Here are some points, each followed by its number:
{-47, 11, -13, -1, 2, -55, -27, -54, 19, 1, 52, -5, -20, 76, 5, -12, 3, 64, -5, 9, 18, -14, -46, 70, 31, 8, 15, 26, 21, 20, -31, -16} 0
{9, -13, 17, 5, 50, -37, -45, -10, 11, 17, -34, -23, 43, -18, -13, -3, -8, -49, -41, 44, 30, 23, -3, 26, -22, -29, -13, 45, -13, 16, -3, -14} 1
{57, 19, -27, -27, 29, -25, -18, 70, -2, -3, -47, -42, 19, -61, 5, 29, 3, -43, -20, -6, 6, 22, 32, -20, -34, -13, -38, 28, -17, 34, 25, 0} 2
{31, -17, -24, 14, 31, -35, -21, 77, 31, 27, -6, -12, 8, -32, -25, 17, 15, -20, -19, -18, -17, 32, 43, -49, -2, -37, -24, 3, -1, -9, 45, 21} 3
{4, 51, 14, 5, -48, 9, 49, 61, -20, -13, 50, -52, -72, -53, 18, 19, 38, 47, 21, -34, -36, -37, 2, -51, 0, 26, -8, -3, -6, 1, -4, -15} 4
{-14, 7, -13, -24, 33, -24, -25, -14, 0, -10, -5, -32, -7, -22, 25, 0, 26, -7, -51, -30, 2, -29, -30, 20, 3, -37, 10, 77, -5, 35, 21, -43} 5
{-17, 2, -5, -22, -13, 32, 3, -24, -5, -48, -4, -1, 2, 27, 33, -21, 0, 20, 13, -11, 0, -37, -24, 17, -10, 30, 24, -3, -6, -3, -16, -24} 6
{-34, -42, -11, 35, 18, -21, -60, -13, 25, 7, 12, 9, 11, -1, -5, -27, 16, -26, -36, -22, -3, -2, -36, -28, 13, -53, 16, 45, -23, -5, 28, 8} 7
{5, -52, -25, 29, 10, 22, -22, -10, 23, -6, -4, 1, 10, 19, -10, -26, -10, 30, 28, 16, -8, 58, 46, 22, 31, -9, -1, -73, 1, -24, -25, 5} 8
{-31, -30, -13, 28, -29, 52, 38, 22, 3, 2, 12, 14, -21, -21, 3, 3, -30, -2, 6, -71, -21, -6, 12, -27, -14, -8, 16, -42, 19, -45, 21, 41} 9
{-10, 24, -34, 46, -21, -35, -39, 40, -20, 2, -12, -23, -29, -20, -34, 44, 19, -12, 22, -5, -18, 24, -35, -5, -3, -27, -23, -5, -18, 31, 5, 30} 10
{-51, -25, 25, 18, -63, 38, -8, 38, -44, -19, 2, -33, 35, -39, 10, 4, -15, -62, 20, -2, 21, -57, -60, -8, -109, 41, 28, 10, -60, -6, -26, 45} 11
{33, -23, 3, 0, -27, 31, -12, 56, 15, -22, -33, 14, 45, -32, 2, -16, -7, -44, 22, 41, 9, -6, 20, -51, -56, 21, -6, -36, -42, -31, 8, 46} 12
{-69, 6, 1, 81, -65, 32, 5, -29, -51, 3, -6, 26, -65, 4, -28, 12, -3, 1, 46, -17, -11, 17, -75, 6, 19, -21, 15, -64, -5, -4, -42, 60} 13
{-5, 44, 7, -18, -14, -35, -52, 2, -39, -20, -2, -91, 38, -22, 7, 1, 45, 7, -7, 72, 26, -20, -61, 26, -36, 21, -29, 72, -88, 82, -37, -39} 14
{25, 48, -22, -4, 26, -16, -13, -55, -34, 6, -75, 31, 11, 16, -26, 14, -2, -25, 4, 68, 31, 57, -22, 38, 41, -42, -35, 3, -8, 40, -5, 0} 15
{19, -9, -47, -41, 37, 11, 19, -1, -1, -12, -19, 5, 9, 18, 20, 11, -36, 21, 2, -77, -6, -1, 24, 28, 1, 5, 5, 4, 53, -1, 36, -8} 16
{-35, 51, 10, 9, -83, 31, 38, 21, -50, -4, 25, -18, -31, -12, 10, 12, 12, 12, 41, -24, -15, -44, -63, -40, -22, 30, 5, 9, -23, 22, -12, 26} 17
{19, 16, -16, -27, 5, 70, 56, -3, -9, -22, -40, 1, -12, -33, 35, 1, -23, 5, 9, -41, -6, 14, 43, 18, -15, 15, 1, -41, 18, -18, 4, -15} 18
{11, 10, 43, -25, 43, -14, 23, -21, 24, 40, 53, 18, -19, -8, 9, -13, 5, 8, -53, -11, -5, -26, 30, 1, 21, -9, 26, 24, 40, -11, 11, -39} 19
{25, -2, -17, 24, 23, -25, -25, 4, 0, 34, -25, 0, 18, 5, -38, 1, 9, -14, 1, 25, -7, 59, 6, -20, 36, -40, -35, 8, -6, 14, 28, 3} 20
{-23, -19, -23, -33, 38, -70, -35, -40, 34, 0, 37, -17, 49, 76, 6, -11, -26, 47, -31, -4, 33, -27, -13, 78, -5, 10, 14, 65, 38, 16, 6, -19} 21
{0, -19, 14, 34, -69, 30, 25, 38, 17, 14, 63, -23, -20, 10, -5, -28, 28, 73, 69, 25, -42, 14, 26, -65, 29, 50, -19, -60, -39, -27, -21, 11} 22
{2, -38, 7, 4, 9, 27, -27, -40, 35, -27, -5, 29, 8, 30, 16, -52, 18, 15, 1, 33, -9, -3, 4, 3, 30, 12, 17, -27, -16, -37, -19, -24} 23
{-37, -24, 25, 34, -24, 8, -9, 24, -2, 17, 37, -41, -16, -38, -2, -7, 18, -3, 4, -2, -11, -15, -19, -28, -17, 14, 2, -20, -38, -10, -32, 4} 24
{-30, -41, -16, 37, 17, -28, -58, -1, 21, 0, 14, -8, 11, -14, -10, -21, 16, -27, -32, -32, -8, -10, -44, -16, 7, -58, 21, 61, -11, 6, 34, 2} 25
{2, -1, 19, -8, 9, -6, 23, -7, -1, 19, 37, -4, -34, 0, 4, 8, -1, 41, 12, -18, -18, 10, 34, 9, 22, 14, 7, -30, 25, -5, -16, -12} 26
{-9, -11, 15, 49, -65, 34, 15, 24, -1, 17, 56, -10, -24, 17, -21, -19, 25, 63, 58, 23, -43, 23, 18, -53, 26, 32, -22, -75, -34, -25, -24, 23} 27
{-12, -27, 25, 14, 23, 28, -27, -48, 33, -17, -2, 46, 6, 5, 23, -62, 35, -26, -51, 46, 2, -16, 5, -16, 40, -31, 40, -4, -27, -34, -4, -22} 28
{25, -25, -50, 7, 33, -17, -7, -16, -25, 14, -70, 57, 11, 52, -43, 62, -59, -27, 41, -43, 14, 87, 22, 52, 10, -4, -26, -39, 87, 9, 14, 51} 29
Which three points above are nearest to each new point? Their numbers follow each, nearest first.
{33, -17, -11, 20, 21, -25, -21, 65, 43, 20, 10, -14, 4, -36, -20, 13, 27, -9, -16, -14, -22, 36, 47, -57, 12, -35, -22, 4, -3, -13, 45, 11} 3 20 2
{-7, -9, -27, -42, 45, -72, -34, -40, 29, 3, 37, -8, 43, 78, 10, 5, -25, 51, -31, -14, 28, -26, -2, 86, -8, 14, 4, 65, 48, 24, 15, -23} 21 0 16
{-10, -40, 22, 14, 15, 32, -21, -42, 32, -13, -5, 56, 5, -3, 17, -55, 34, -30, -43, 42, 6, -25, 5, -24, 44, -34, 30, -12, -22, -42, 13, -13} 28 23 7
{24, -18, 14, 10, -32, 31, -8, 51, 12, -26, -37, 23, 38, -20, 0, -12, -2, -59, 19, 33, 16, -9, 7, -51, -53, 7, -4, -24, -55, -27, 6, 39} 12 24 11
{-9, -26, -3, 36, -8, -1, -3, -16, -4, 10, -17, 48, 3, 38, -36, 13, -31, -15, 30, 3, -6, 47, 1, 22, -2, 8, 6, -57, 23, -18, -16, 36} 8 26 29
{1, -6, 52, -23, 45, -31, 25, -18, 29, 30, 42, 14, -19, -13, 10, -16, 14, 2, -57, 4, -6, -40, 38, -7, 19, -18, 30, 39, 40, -18, 20, -37} 19 26 5
{19, -9, -45, 1, 23, 2, 19, -9, -30, 6, -62, 51, 9, 36, -40, 62, -57, -32, 40, -52, 9, 81, 9, 43, -6, -6, -10, -41, 66, 8, 13, 52} 29 16 20
{7, 6, 23, -26, -10, 15, 3, -30, -24, -29, -27, -31, 28, -3, 20, -11, 1, -9, 4, 73, 31, 0, -2, 35, -44, 60, -8, -12, -41, 19, -62, -38} 6 23 14
{68, 5, -27, -31, 40, -24, -14, 63, 7, -8, -54, -38, 24, -61, -6, 36, 2, -38, -16, -17, 5, 41, 43, -6, -36, -18, -32, 23, -12, 27, 29, -8} 2 3 1
{-3, 4, 50, -40, 52, -33, 14, -35, 10, 35, 43, 6, -7, -5, 11, -3, -1, 8, -55, -4, 16, -35, 30, 20, 21, -10, 23, 41, 41, -3, 12, -43} 19 26 5
{10, 12, -13, -28, -1, 75, 55, -13, -3, -30, -31, -4, -23, -29, 30, -6, -27, 12, 2, -27, -8, 7, 44, 15, 4, 8, 10, -54, 8, -18, -9, -18} 18 26 6
{33, 23, -7, -19, -12, 16, 18, -2, -16, 3, -10, -6, 4, 22, -2, 6, -8, 28, 43, 24, -3, 27, 16, 6, 19, 31, -26, -30, -2, 13, -14, -6} 26 6 8
{1, 37, -40, 4, -20, -32, -3, 50, -28, -18, -4, -43, -12, 5, -6, 53, -5, 9, 25, -38, -5, -7, -36, 12, -36, 8, -19, 28, 10, 35, 4, 16} 10 17 2
{13, 0, -38, -48, 29, 6, 26, 1, 16, -8, -6, 5, 4, 35, 30, -3, -27, 29, -2, -74, -2, -18, 16, 26, 3, 2, 7, 12, 48, -11, 37, -18} 16 18 6
